One turn moves each row of this set onto another row. After a few examples, where does it send each row asked below?
q_560: 19 -23 -29 10 5 -2 -6 11 -15 -1 16 6 14 22 -23 -16 -5 9 -5 3 10
q_619: 8 1 -21 9 9 -11 -4 -21 31 -18 -7 -7 -5 -2 -4 16 21 5 -16 5 15
q_851: -4 2 -10 -4 -10 6 6 -31 -21 -5 16 22 5 -2 -17 -12 4 -3 -23 3 -1
q_816: 9 -18 -18 10 5 -7 -6 12 -17 -3 24 17 12 7 -27 -12 -9 -7 -6 12 17
q_536: -15 16 5 -12 29 -11 16 20 6 -7 13 -8 -4 9 -17 -8 -4 17 17 -15 -13
q_965: 28 -32 -20 13 0 4 2 17 -16 6 12 7 1 10 -17 -9 6 4 -16 -7 15
q_603: 25 -21 -18 25 -2 0 -7 16 -13 -11 15 1 4 27 -19 -2 -3 1 5 -5 23
q_271: -9 11 19 -9 23 -15 2 6 -10 -12 19 -14 -2 -1 -6 -6 -20 27 7 -17 -11
q_839: -2 -3 -15 15 1 2 -12 -15 28 -40 -8 10 3 -7 -3 -3 5 -9 -9 7 17
q_279: 25 -22 -31 15 -8 -8 5 12 -19 -8 10 3 14 17 -19 -2 -8 3 -6 -18 8
q_838: 7 -4 5 -6 -16 -16 6 3 1 -6 -14 10 -31 19 -4 -31 -3 -19 18 -16 -11
q_604: 8 6 19 -14 -31 -4 18 -8 6 -12 -23 9 -11 15 -4 -19 -11 -1 15 -17 -2
q_558: 2 7 -9 0 -12 15 34 -22 -23 -11 2 11 2 -1 -17 -9 -7 10 -13 -15 -10
q_43: -22 21 -4 -14 25 -16 -6 10 0 -7 12 -9 -23 -2 3 -18 -8 21 9 -10 1
q_711: -18 10 9 -21 27 -8 -2 11 8 -11 11 -23 -9 -2 -9 -16 -12 19 7 -7 -5
q_50: 2 -1 7 31 2 -12 -13 1 -6 -43 -3 17 -10 6 -13 12 -3 10 -4 -16 24
q_298: 1 3 6 -22 31 -12 14 2 3 -3 21 -12 -3 -5 -10 -15 -7 28 13 -11 -11
q_641: 3 -1 26 17 -9 -12 -17 -10 -4 -20 6 1 -13 4 -8 29 -13 16 2 -20 15
q_93: 22 3 22 -9 -25 -11 11 15 21 -7 -21 4 -16 7 3 -16 -6 -5 11 -16 4
q_876: 21 -13 14 -4 2 13 -4 -6 -7 8 21 -2 -24 -18 6 -6 18 16 -11 -5 -1
q_995: -6 6 -26 6 -1 7 -8 -23 30 -13 5 -3 11 2 -2 2 10 -3 -23 2 3
q_212: 10 -5 10 -13 -29 -18 12 11 8 -10 -17 -3 -14 14 -10 -29 -6 -11 21 -13 -4
q_238: 12 3 -5 17 3 -24 34 4 18 -6 -12 16 -23 3 -22 9 15 17 0 -18 9
q_595: 11 0 22 -8 -31 -5 4 0 17 -5 -3 -8 -20 7 6 -33 -5 -6 17 -13 5
q_984: -1 5 -3 3 12 -24 32 2 2 -15 -9 19 -26 2 -23 -10 22 0 3 -19 -14
q_784: 5 3 -15 0 6 7 -15 -29 24 -16 -6 -12 0 6 1 16 -1 0 -22 2 16
q_780: 8 4 -18 13 -2 -5 -21 -15 33 -25 -12 -5 4 7 1 2 6 -2 -17 8 8
q_899: 2 -2 21 -9 -4 -4 -13 3 -7 3 15 2 -39 -13 7 -18 9 16 -5 -7 23

q_43 goes to -> q_816
q_595 goes to -> q_995
q_619 goes to -> q_271
And these:
q_212 goes to -> q_780
q_876 goes to -> q_558
q_899 goes to -> q_851
q_784 goes to -> q_298

